Each named turn below is shown by a few rows before and after it. Which turns, in which order, take the first row of each later pair to the second? The first pair is answered.
Tomul:
[-12   8   9  -2  16 -15 -13 -31  42  -3] -> [-18   2  -1 -23   2  -8 -33 -31  23 -17]
[-12 -22  -7   6  -2  -3 -15  11   7  11] -> [-15 -20  -9   3  -5   5 -16  12  -4   8]
[  7 -36 -21  24  -8   2 -10  29  13  16] -> [  4 -38 -23  18 -13   4 -15  30   4  10]
Zeg:
[-10   8   6  -2  -5  10 -13 -10  -9   0] -> [ -9   9   4  -5  -4   9 -13 -11 -11  -2]
[  1 -11  -5  -7   4  -8 -10 -13  12   1] -> [ -3  -4   2   4   9  -2  -3 -16  17   7]
[  9 -13   5  30  11  11  25  34  -9   9] -> [ 20  -4   1  12  12   4  33  32 -25  -2]
[ -3 -19  14   4   8  10 -11  12   7  -5] -> [-2 -3 23  6 15 14  5  6  3 -4]
pemam:
[-11   8  19   8   3  -1  -7 -28  32  -1] -> [ 12  -9   8  14  10 -22   8  -5  38   5]
[ -5 -17  -5  11 -18  11  -7   9   1   3] -> [-13  -5   3   6 -19  16 -12  -8   6  -1]
[ -3   7   5 -10  -8   7  -9 -16  -3  13] -> [  9   5   5 -13  -3  -8  -2 -16   6  14]
[ 20 -35 -32  -1   3 -33 -10  33   3  -5] -> [-10 -28 -29   4 -14  11 -31  33 -27  -9]

Between the rows of a pair lie 2 to 3 turns.
[-17  10   8   0 -12  -5 -17 -29  13 -10] -> [ -1 -22 -17  16 -18  -3  -9  21 -11  -4] -> pemam, pemam, pemam
[ -4 -22  -4 -15  -4   7 -22  -3  10 -20] -> [-15 -13   6   3  -3  29 -16   0   3 -11] -> pemam, Tomul, Zeg
[ -7 -40 -11   8   4  -4  -6  38  15  26] -> [ 13  14   2 -17  21  -5  45  21 -21  10] -> Zeg, Zeg
[-33   9 -10  22 -17  46 -22  -4 -14  -4] -> [-11  39  -2 -26   0   6  -8 -42  -5 -25] -> Zeg, Zeg, pemam
[ 23  -9 -14  10  14 -25  12  19   6   4] -> [ 12 -17 -10  25   9 -16  -3  16  21  13] -> Tomul, Zeg
[ -6 -21   2  -7  -6 -11 -30  -8  23  -8] -> [-14   1  21   9   1   1 -15 -21  28  -1] -> Tomul, Zeg, pemam
[  9 -21  -3  15  12  -4  16  12  -2  17] -> [ -3 -18   1  22   9   9   9   9  -1  20] -> pemam, Tomul
[-11  -6   5  25   2  11   2   4   0  12] -> [ -9   0  12  19   8   0   2 -10  14  10] -> pemam, pemam
[-28  13   6 -11 -12  23 -39 -30  -6 -13] -> [ -4  31  22  -6  13  -8  -3 -46  26  -2] -> Tomul, pemam
[ 11  17  20  10 -11   5  15  19  16  20] -> [  1  22  27  10 -12  15   8  12  12  19] -> pemam, pemam, pemam
[-24  20  41   1   0  27  -4 -27 -10  10] -> [ 10  12  16 -49   2 -22  -1 -23 -18 -14] -> pemam, Zeg, Tomul
[ 10 -27  -7 -19   7 -34 -10  12   1  -4] -> [-13 -31   4  23   4  -1 -16  21  10  16] -> Zeg, pemam
[  7   9  13  12  19  24  21  10 -34  -1] -> [  0 -36 -10  10   0  13 -21  26 -21  -3] -> Zeg, Zeg
[-15 -10 -13   2  10  17 -17  16  12  -6] -> [-13  14   3   0  19  14  -5  -5  22  -5] -> pemam, Zeg, Tomul
[ -4  31  -3  20 -14  13  44  14 -30  -6] -> [ 11   5  -3  18  -4 -43  28  -2  41   5] -> Tomul, Tomul
[-10   6  -7   2  -1  30  11  11 -44  -5] -> [-15   4 -10 -30  -6   8 -21 -14 -26 -21] -> pemam, Zeg
[-15  26  37  18   9  12  14 -28  32  13] -> [-19   0  14 -24  -9 -11 -33 -35  34 -11] -> Tomul, Tomul
[-2  4  3 15 -6 16 -7 10  8 18] -> [17 10  2  9  3  2 13 14  7 15] -> Zeg, Tomul, pemam
[  0 -38 -15  -1  -8 -15 -32  20  16   3] -> [ -1  38  21  -4  13  17  24  -9 -24  -2] -> pemam, Zeg, Zeg
[-10  20  -3 -58  -8   7 -25 -27 -30 -44] -> [-32  -3  -3 -38 -20  22 -53 -22 -16 -34] -> Zeg, pemam, Tomul
[  9  19   9  26 -13  29  20  33 -51  -1] -> [ 31  -3  16  39   9 -34  18  14  39  20] -> Tomul, Tomul
[ 12 -10 -16 -15   6 -13   9   8  -5  -5] -> [-14 -17 -13   0  -7  17 -15   6  -5   2] -> Tomul, Zeg, pemam
[  2   7  -6 -14   0  14  15  10 -37  -8] -> [ 14   5   9  11  19 -11  33   4   9  14] -> Tomul, Tomul
[  9   8  13  19   1  28  29   1 -37   9] -> [  3   5  19  35   3  28  24  -3 -14  20] -> Tomul, pemam, pemam
[  2 -34 -17   2   0 -22 -24   7  38  -2] -> [-22 -29 -15   6 -17  16 -42   7  12  -6] -> pemam, pemam
[-11  24   4  -6   3  12  -1   0 -37  -5] -> [  9  -7 -12 -21   5 -37 -15   3   0  -6] -> pemam, pemam, Zeg
[17 16 10 14 21 -3 48  3  2 13] -> [ -1   4 -11 -12  -6  25  15  13 -47 -12] -> pemam, Zeg, pemam
[-29   6  -8  10 -29  29 -12  -7 -22 -10] -> [ -1  33   5  20  -1  12  40  -8 -12   1] -> Tomul, Zeg, Tomul
[  7 -18  -3   2   5 -23 -11   0  29   5] -> [  3 -10   1  -7   5 -22 -16 -10  30   0] -> Zeg, Tomul
[  8  19   8  31   0  18  17  28 -17  -3] -> [ 1 41 27 19  8 10 13 -8  4 -7] -> pemam, pemam
[ 16  38  16  -9  17 -11  38 -24 -10  -6] -> [-11 -41 -14  12 -18  -5 -41   4  20   5] -> Zeg, Zeg, pemam
[ 36  -8  -6  20  24 -16  40  30  11  19] -> [ 35  -3  -1  13  27 -28  36  15  27  17] -> Tomul, Zeg, Zeg
[-13   1   3  -3  -8  -5 -19 -11  15   9] -> [  4   5   5   2   5 -18   7  -6  19  14] -> Zeg, pemam
[  7  -4  -5 -29  -8  -9 -30 -18   5 -11] -> [ -3  19  22   7   6  11  -6 -28  19   9] -> Zeg, Zeg
[ 21  -7 -18  15  15  -6  15  14  -6 -14] -> [ -7   7 -12   1   1  19 -14  -9 -21 -28] -> pemam, pemam, Zeg
[-11  11   1 -24   2 -11 -13 -45  16 -11] -> [  8 -20 -10   3   8 -30  -1 -16  41   8] -> pemam, Zeg
[ -6  39   7 -24   2   4   5 -20 -12 -10] -> [  9   5 -17 -40  -6 -24 -12  -1  -7 -17] -> Tomul, Zeg, pemam
[ -3  20  23   2  -1  16   5  -9 -21  12] -> [ 16  15  12 -23   3 -14   6 -10 -20   0] -> Tomul, Zeg
[ 12 -38 -12  14   3 -27  -7  22  52  23] -> [-14 -41 -25 -15 -25   6 -50  19   7  -3] -> Tomul, pemam
[ -4 -12 -18 -11  11  21 -20  10  -7 -10] -> [-15   3  -3  -4  16  24 -22  -8   9  -6] -> pemam, Zeg
[-26   5  20   1  10  -1 -18 -39  36  -5] -> [  5  -3  10  -9  22 -36   6 -26  42  -6] -> Tomul, Zeg, pemam
[-13  -3  28   8   2  -5 -30 -16  33  21] -> [  9  25  18 -40   6  -9  -5 -17 -24  -8] -> Zeg, Zeg, Tomul
[  8 -10  -6  23  -3  16   8  13  -5  12] -> [19 -2 -2 19  6 -1 22  5  5 13] -> Zeg, Tomul
[ -1  34  11  -5 -10  24  -9 -33  10 -11] -> [ -4   5  -8 -14 -23  13 -37 -22  14 -15] -> Zeg, Zeg
[  2   9  -2  23   5   3  12 -15   8   8] -> [  7 -12 -15  19   0  -9   3  -3  14   8] -> Tomul, pemam
[  7  13   7 -34 -12  -6   1 -30 -34 -30] -> [ 14  31  26   1   9   0  39 -27 -19  -6] -> Tomul, Tomul
[ 27  -1  -2   0   8 -20   9  -1  12  11] -> [ 20 -16 -18  -8  -6  -6  -9  15 -11   1] -> Tomul, pemam
[  0   1  -6 -13  10 -15   6  -1 -23  -5] -> [-10  -8  -5   9   5   4   1  12 -24   5] -> Zeg, Tomul, Tomul
[ -9  13  25  -9   0   3  18  -3 -26  -5] -> [ -8  -5  12 -27 -11 -10  -7  -5 -20 -14] -> Zeg, pemam
[  9  -9 -14  29  19   8  32  28 -22   6] -> [-16   4 -11  10   6  35   6  10 -45 -11] -> Zeg, pemam
[ -6  19  17   1  -2  -5  10 -30  12   4] -> [ 16 -17 -15   5  -9 -14  16  18 -13   3] -> pemam, Zeg, pemam
[-10 -10   2  10  -5   8 -18   1  14  10] -> [ -8  17  16   2   4   8   0 -15  10   5] -> Tomul, pemam, Zeg
[15 -3  1 20 11 -6 27 18  5 14] -> [ 23  -2  -1   1  13 -24  24   7  11   7] -> Tomul, Zeg, Zeg
[ -8 -19  -7  -9  11  -8  12   4 -25 -12] -> [-23 -28  -4   1   5   4  -8  -1 -16 -10] -> pemam, Zeg
[ -7  36  10 -41 -22  -3   7 -11 -18  -6] -> [ 22  12  -5 -36 -14 -31  27  18 -10   2] -> pemam, pemam
[ -9   0 -10   4 -10  -7 -12  -2 -16  -7] -> [-12   1   0  24  -4  -3  -6  -4  -3   6] -> Zeg, Tomul, Tomul
[10 20 22  5 15  4 25 -9  6  4] -> [ 22   2  -3 -16   5   0  21  13 -23 -10] -> Zeg, pemam, Tomul
[ 28 -15 -11  -6 -23  31 -21  10 -15   4] -> [ 23  23  18   2  -7  38   4 -20  -2  11] -> Zeg, Zeg, pemam
[-29  -7  26  22   3  16 -22  -9  33  14] -> [ -3 -34   6  15   6 -19 -15  13  42  14] -> Tomul, pemam, pemam
[-11 -10  12  29   2   6  -8 -16  33  20] -> [-11 -17  -1  -7  -9 -10 -32 -25  25  -1] -> Tomul, Tomul, pemam
[-16  24   0 -30 -10  26  -7 -19 -44 -21] -> [ 31  13  -5 -38  16 -39  26 -16   1 -13] -> pemam, pemam
[ 23  11  -2   6  22 -10  33   9  -7   4] -> [  6 -11 -21  -7  -3   7  -3  24 -34  -9] -> Zeg, pemam
[-26   3  -5  -3   3  33   5  -1 -31  -7] -> [ -2   5  -2 -30  18 -23   9 -27  13 -12] -> pemam, pemam, Tomul
[-15 -27  -2  30  -4   4 -22   6  30  18] -> [ 18  24  -1 -28  10 -11  26 -10 -24 -16] -> Zeg, Zeg
[ -2   0 -18 -19  -4   5   4  -1 -41   7] -> [ -3  -3 -20 -28  -5  -3  -9  -9 -33   2] -> pemam, Tomul, Zeg
[ 27 -24  -6  30  17 -44  26  19   4  16] -> [-26  17  15  36  -2  35   7  -4 -45   6] -> pemam, Zeg, pemam
[  5 -40 -16   7  -9  -5  -8  39   4   7] -> [ -5 -12   7  35   0  21  14  32   3  21] -> Tomul, Zeg
[-20 -40 -18  18 -16   4 -24  31   2   9] -> [-17 -28  -1  13  -2 -22 -23  -1  46  14] -> Zeg, Tomul, Tomul
[ 13 -19 -16 -14   0 -26   3  17  -3  -6] -> [ -6 -28  -9  15  -7  -3  -9  24   5   9] -> Tomul, Zeg
[  8  -3  24  33  29  -1  14 -13  23  -9] -> [ 11  -2  21  12  28 -16   6 -25  27 -19] -> Tomul, Zeg
[-27 -10   7  17  -6  38 -17   6  -4  31] -> [-19 -19   8  21   1  16 -20  -1  24  37] -> Tomul, Tomul
[-16  48  -6   0  -7  32   2 -19 -29  -1] -> [ -1  39   7  20  13  -7  13 -30  35  22] -> Tomul, Tomul
[ 24   1 -23 -14  -2 -42  -7  -6   7 -17] -> [ -5  15 -18  -3 -18  14 -14   1 -40 -22] -> pemam, Tomul, pemam
[ 27 -11 -19   0   6 -16  23  28 -17   6] -> [ 19 -28 -24   9  -1 -15   3  33  -5  12] -> Zeg, Tomul
[-11  15  -8  13   2  22 -28 -12 -28 -10] -> [ 29  -8 -23  15  20 -28  -2  10  -5  -1] -> pemam, pemam, pemam
[  4  -1  -6 -28  -6  19  -4  -5 -38  -5] -> [ 15   6  13  14  15  15  31   0 -11  22] -> Tomul, Tomul, pemam
[-23  -7   3   0 -19  21 -38 -15   6 -10] -> [-13  18  21  -3  -3   6 -16 -37  27  -7] -> Tomul, pemam
[  0  21  21  -1 -12   9 -10   2 -22 -15] -> [ 10  12  27   8   0 -20  -9  -6  20  -5] -> Tomul, Tomul, Tomul
[-19   9   9   7  -9  21 -16 -18   6  -4] -> [-10   9   0 -18 -11   9 -16 -18 -11 -18] -> Zeg, Zeg
[  7 -26 -10 -27   6  -8 -30 -10 -44 -41] -> [ 11  10  20  28  32  21  34   1 -47  -9] -> Tomul, Tomul
[  5 -15 -20 -19 -15   0   0  13 -23 -18] -> [-22  -9  -1  13 -18  32  -9   3 -10  -1] -> pemam, Zeg, Tomul
[  8 -14   5   4  15  -1  21  -2  23  13] -> [ 16 -17  -7 -19  11 -14  16   0  12   0] -> Zeg, Zeg
[-11  12   4   0  -3  15  -8  -7 -15 -13] -> [  0  10  10   4   8 -12   3 -16  16  -6] -> Tomul, pemam, Tomul
[ -5 -25 -12   2  -6  10  15  18 -13 -14] -> [  1 -29  -7  11   3  -6  20  12  13  -5] -> Tomul, Tomul, Tomul
[-22  16  10  11  -3  26 -18 -15  15   0] -> [ -2  15  -8 -30  -6   1 -17 -13  -6 -23] -> Tomul, Zeg, Zeg
[-32  28   8   4 -14   4 -16 -26 -13 -19] -> [-12  24   2 -15  -6 -30  -9 -30   4 -23] -> pemam, Tomul
[  5  -7 -42 -20  -8 -41  13   7  -8  -7] -> [-26 -19 -42   6 -24   3 -10  19 -21   2] -> Zeg, Tomul, Tomul
[ -6 -14 -10  24  10   5 -12  -5  38  17] -> [ 14  12  -8 -17  21 -20   7 -26  26  -2] -> Zeg, Tomul, Zeg
[ 26 -31  -5  22   2 -40  25  19  21   9] -> [ 15 -37 -23 -23 -20 -38 -14  11  -6 -20] -> Zeg, Tomul, Tomul
[-18   0 -12 -15 -18  -2 -24  13  -1   1] -> [-23   9   2  -4  -9  -3 -20  -3  22   8] -> Zeg, pemam, Tomul
[-18 -21  -5  12 -16  -6 -41  -1  29  13] -> [ -4 -10  -1  -9  -6 -29 -32 -16  39   6] -> Tomul, pemam, pemam
[ -3 -25  -9  19 -17 -18 -32  28  26   9] -> [-25  -6   5  14 -22   3 -49   1  22   3] -> pemam, pemam
[  6  10   0 -15   8  -9  11  -3   2  -1] -> [-1  7  8  3  8  0  9 -4 14 10] -> Zeg, Zeg, Zeg
[ -1  -9 -30 -15   1  -1  -5  18 -23  -9] -> [  2   8 -15 -28  15 -25  -1 -15   6 -10] -> pemam, pemam, pemam
[-17   0  19 -22  25 -15   0 -34  -3 -10] -> [-20  10  24 -14  27   0  13 -30 -17  -7] -> Tomul, Tomul, Tomul
[  3  13  -8 -40   0   4 -15   3 -42 -22] -> [-27   1  19  32   4  34 -25   3   7  20] -> Zeg, Zeg
[ 18 -28 -15   3   8   5 -15  18  -3  -7] -> [ -4  -7  -2   0   2  32 -25   0 -17 -14] -> Tomul, pemam
[-23  22  -9   6 -12  40  29  28 -76 -19] -> [-47  54  28  13  -3  46  20 -23 -39 -12] -> Zeg, pemam, Tomul
[ 20   3 -14   3   5 -31  15   9  28  -4] -> [ 12  10 -12  21   2   2  29  28  -5   1] -> pemam, Zeg, Zeg
[  6 -14   0 -15  10 -32 -13 -24  35  -5] -> [-28 -18  -3  -1 -12  17 -41 -16   7  -7] -> Tomul, Zeg, Tomul
[ -7 -19  -3  15   8   0 -11   9  36  23] -> [ 15 -19 -11   6  14 -13  14  22  21  18] -> Zeg, Tomul, pemam
[  0 -29 -23  33  -7 -24  14  22   1  28] -> [-44   7   4  23 -18  18 -15 -25  -9  15] -> pemam, pemam
[ 13 -29 -15   3  -1 -10  -2  22  -1   3] -> [14  7  5 14 16  2 30 11 -8  9] -> Zeg, Zeg
[  0   0  16  -3  22 -12  -3  20  57  12] -> [-10 -18 -13 -31  -5  10 -31  43  -1 -15] -> Tomul, pemam, Tomul
[ -7  -4  -4   5  -2 -33 -16  -9  29   6] -> [-21   0   5  23  -6 -10 -19  -7  27  14] -> Tomul, pemam, Zeg
[ 17 -54 -17  39  -7  -8   8  46  11  33] -> [ 10 -16  15  58   8  11  37  24  17  46] -> Tomul, Zeg
[-10 -30 -21 -13 -21  -4 -37  21 -14  -6] -> [-22  21  15  24  -4  37   6   6 -24  12] -> pemam, Tomul, Tomul
[ 14  -5 -15 -11  -7  -3  13  19 -18  -8] -> [ -8 -12 -11   0 -20  17 -13  13 -12  -5] -> pemam, Zeg
[-25  20   7 -13 -11  33 -12  -7 -32 -11] -> [-19  22  15 -30  -3   0 -21 -34   5 -15] -> Zeg, pemam
[ 27  13  -8  -5  26   2  18   4 -11  -1] -> [ 26  -9 -23  -6  16   3   2  20 -15  -2] -> Tomul, Tomul, pemam
[ -8  14  16 -18 -20 -20 -18 -38  27 -14] -> [ 13 -11 -13 -33 -28 -32 -16  -4   1 -23] -> pemam, Tomul
[  7  36  16 -30  15 -10  34 -19  -8  -9] -> [-21 -40  -5  14 -12   0 -30  16  31  14] -> Zeg, pemam, Zeg
[  0  -1  -3   1  -4 -13  -8   1 -17  -2] -> [  3   2  -2   4  -1 -12   0   5 -17   0] -> Tomul, Tomul, Zeg
[  9  12   7   7  19  26  36   5 -23   6] -> [ 21  -1  -8  -8  16  12  34  17 -30  -3] -> Zeg, Tomul
[-13  15  12   4   5  -8 -19 -22  20   4] -> [ 11  12   8   5  17 -29   6  -8  22   8] -> pemam, Zeg
[ -6 -13  -1  17 -13   2 -17  10   6   2] -> [ -8  17  16  15  -3  10   2 -10   1   0] -> pemam, Zeg
[ -8 -22  -8  12 -14   8 -17  17 -10   2] -> [-13  18  19  17   0  20   7  -9 -10   4] -> Tomul, Zeg, pemam
[  0   1 -10  44   7  12  21  14   3  10] -> [ -7  21   6  33  16   3  18 -18  22   7] -> pemam, pemam, pemam
[ -9 -13   4  -9  -7 -23 -35 -21  19  -4] -> [ -3  21  21 -13   7 -18  -7 -37   9  -6] -> Zeg, Zeg, Tomul
[11 21  5  6  0  2 18  4 -1  5] -> [ 19   9  -4  -9  -1 -18   7   3   9  -3] -> Tomul, Zeg
[  8 -34 -20  -3 -11  -2  -9  29 -18   2] -> [ -3  18  18  18   6  27  27   2 -20  13] -> Zeg, Zeg, pemam
[ -1  17  27 -46 -15   8   9  -7 -13 -17] -> [ 16  19  32 -32   1  -4  35   1   0  -6] -> Tomul, pemam
[14 17  2 -1  7 -5 18 -8  4  7] -> [  3 -14 -18  -8 -14  -4 -18   5  -1   0] -> Zeg, Zeg, Tomul
[ 10 -34 -10  -3  -5  11  -5  39   3  -1] -> [-16  -9   6  -7 -12  42 -17  14 -10  -8] -> Tomul, pemam
[  1   8 -13 -31  -8  -2 -14 -10 -24 -23] -> [13 23 11 14 18 -8 28 -9 14  8] -> Tomul, Tomul, Tomul
[ -1  34  18 -25  15 -15   4 -47  17 -10] -> [ -6  36  10 -37   5  -3  -5 -44  -6 -21] -> Tomul, Tomul
[ 17   1  12  -5   6   3  11 -22  12   5] -> [ 14  -6   3 -20  -4   3  -6 -22   2  -7] -> Tomul, Tomul
[  0  -9   4   7  15 -18   5  -7  24   4] -> [ -3  -5  -7 -24   3 -16  -9 -10  -5 -18] -> Zeg, Tomul, Tomul
[  4  23   8  11   3  20  19   7 -22   2] -> [11 29 14  6 13  2 24 -7 -4  2] -> pemam, pemam
[  3  -1   8  19   5   5   1   8 -11  15] -> [  6 -14   4   9   3 -13 -12   3   7  12] -> Tomul, Tomul
[ -9   8   2 -48 -11  -5 -29 -20   7 -30] -> [  3   8  -8 -55 -11  -2 -13  -1 -20 -35] -> pemam, Tomul
[  0   2   1  26 -17  12 -19   9  -1   6] -> [  2  -2   5  27 -15   7 -19   7  10   9] -> Tomul, Tomul
[ 13 -24   8 -13 -24  18 -18 -25 -17   0] -> [  8 -19  22  16 -16  28  -5 -26   1  16] -> Zeg, Tomul, Tomul
[ 8 -2  2  9 20 -8 17 12 14  6] -> [  5  -8   2   5  18 -13   9   6  24   5] -> Tomul, Zeg
[  0  -5  -5   1 -16  -6 -22 -15  23 -11] -> [  6   5   6  22  -6  -2   0 -13  30   3] -> pemam, Zeg
[ -9  -8   6   8 -16   4 -34 -22  13   8] -> [-10  15  15  11 -12  21 -15 -26  -5   7] -> Tomul, Zeg
[  7   6 -17 -27   9 -35  21 -11   6 -15] -> [-14 -31 -29  -9  -9 -22 -19   3  19  -7] -> Tomul, Zeg
[-22  -5   0 -28 -24   6 -41 -18   8 -41] -> [-18  -9  16   5  -8  -9 -28 -24  56 -15] -> pemam, Zeg
[-42  29  22   9 -11  67 -20  -4 -62 -14] -> [ 31   8   1 -65  18 -66  -9 -30  10 -35] -> pemam, Zeg, pemam
[ -7 -15  -5  -3 -10 -11 -29  -2  20   8] -> [-1  1 10 23  5 -4  3  3 24 25] -> pemam, Zeg, pemam
[ 10 -10  -9 -13   7 -17  10  -4  -1   4] -> [  0 -16  -7  -3   4 -14  -5  -8  13  10] -> Zeg, Zeg, Tomul
[  2 -11  -2  35  -1  22   6  26  -1  16] -> [ 13  10 -11 -21  -6   9   5   8 -38 -16] -> Zeg, pemam, Zeg
[ 22 -50 -37 -16 -17 -15 -28  38 -13 -13] -> [ 40  21 -10 -32  10  -7  39  14 -47 -20] -> Zeg, Zeg, Zeg
[ -1   0  11 -41 -10 -11 -18 -31  15 -22] -> [-11 -40  -3   0 -24   4 -34   6  24  -2] -> pemam, Tomul, Zeg
[  4 -17 -15  -2  -4 -10   5   0  -9 -14] -> [-11  -6  -7  -6  -8   2  -5 -17 -11 -18] -> pemam, pemam
[-18 -18 -13  18 -17  28 -16  20 -20   4] -> [-30  15  14  15  -6  31 -14 -20   2   5] -> pemam, Tomul
[ 20  10  -4 -18   9 -10  16   0 -27 -13] -> [ -4 -20 -13 -10 -13   4 -29   5 -18 -11] -> Zeg, pemam
[ -2  22  -4 -31  -3  -1   1 -11 -36 -18] -> [  1  -8 -21 -30 -12 -10 -14   8 -33 -17] -> Tomul, Zeg
[ -4  31  13  -7  11  23  21 -18 -21  -6] -> [-17 -31 -12  -4 -12  13 -39   3   5  -4] -> Zeg, Zeg
[  5   0 -10 -11  -3  17  15  25 -41 -15] -> [ -4  11   7  17   3  31  26  20 -26   1] -> Zeg, Zeg, Zeg
[14 18 14  2 16  5 39 -5 16 -4] -> [ 20 -11 -17 -25  -2   1  16  20 -15 -22] -> Zeg, pemam
[-18   2   6 -15  -5 -11 -29 -24  32   4] -> [ -7   7  10 -10   4 -22 -12 -23  40  10] -> Tomul, Zeg, pemam
[ 25 -19 -14 -16  -1 -17   2  17 -15  -8] -> [  3 -11   6  33   3  15  11  18  -1  18] -> Tomul, Zeg, Zeg
[ -8  23  18  21  -4  28  17 -14  -2  11] -> [ 15  25   2 -26  -3  -4  20 -15 -21 -15] -> Zeg, pemam
[-18   7  10  29   3  20   8  -2   9  23] -> [  4  29   5 -15   9  -4  28 -15 -13  -1] -> pemam, Zeg
[ 13   2  -7 -19  -5 -16   1 -17 -10   0] -> [  0 -12 -14  -8 -16   0 -18  -7 -13   3] -> Zeg, Tomul
[ 35   5 -20 -14  22 -11  53  22 -13  -2] -> [ 19 -11 -32  -3   5  18  32  43 -36  -4] -> Tomul, pemam
[  9   9  -9   5 -17  12   8  32 -48  -6] -> [ 26   5   5  32   6 -20  29  24  13  20] -> Tomul, Tomul
[  7 -17   3  20   6 -26  -1   3  23 -11] -> [ 16   5   8   4  13 -28  19  -3   7 -20] -> Zeg, Zeg
[ 13   1  -4 -13   2 -23  -1  -8  19  -2] -> [  5   6   6   5   6 -14   6 -11  27   7] -> Zeg, Zeg
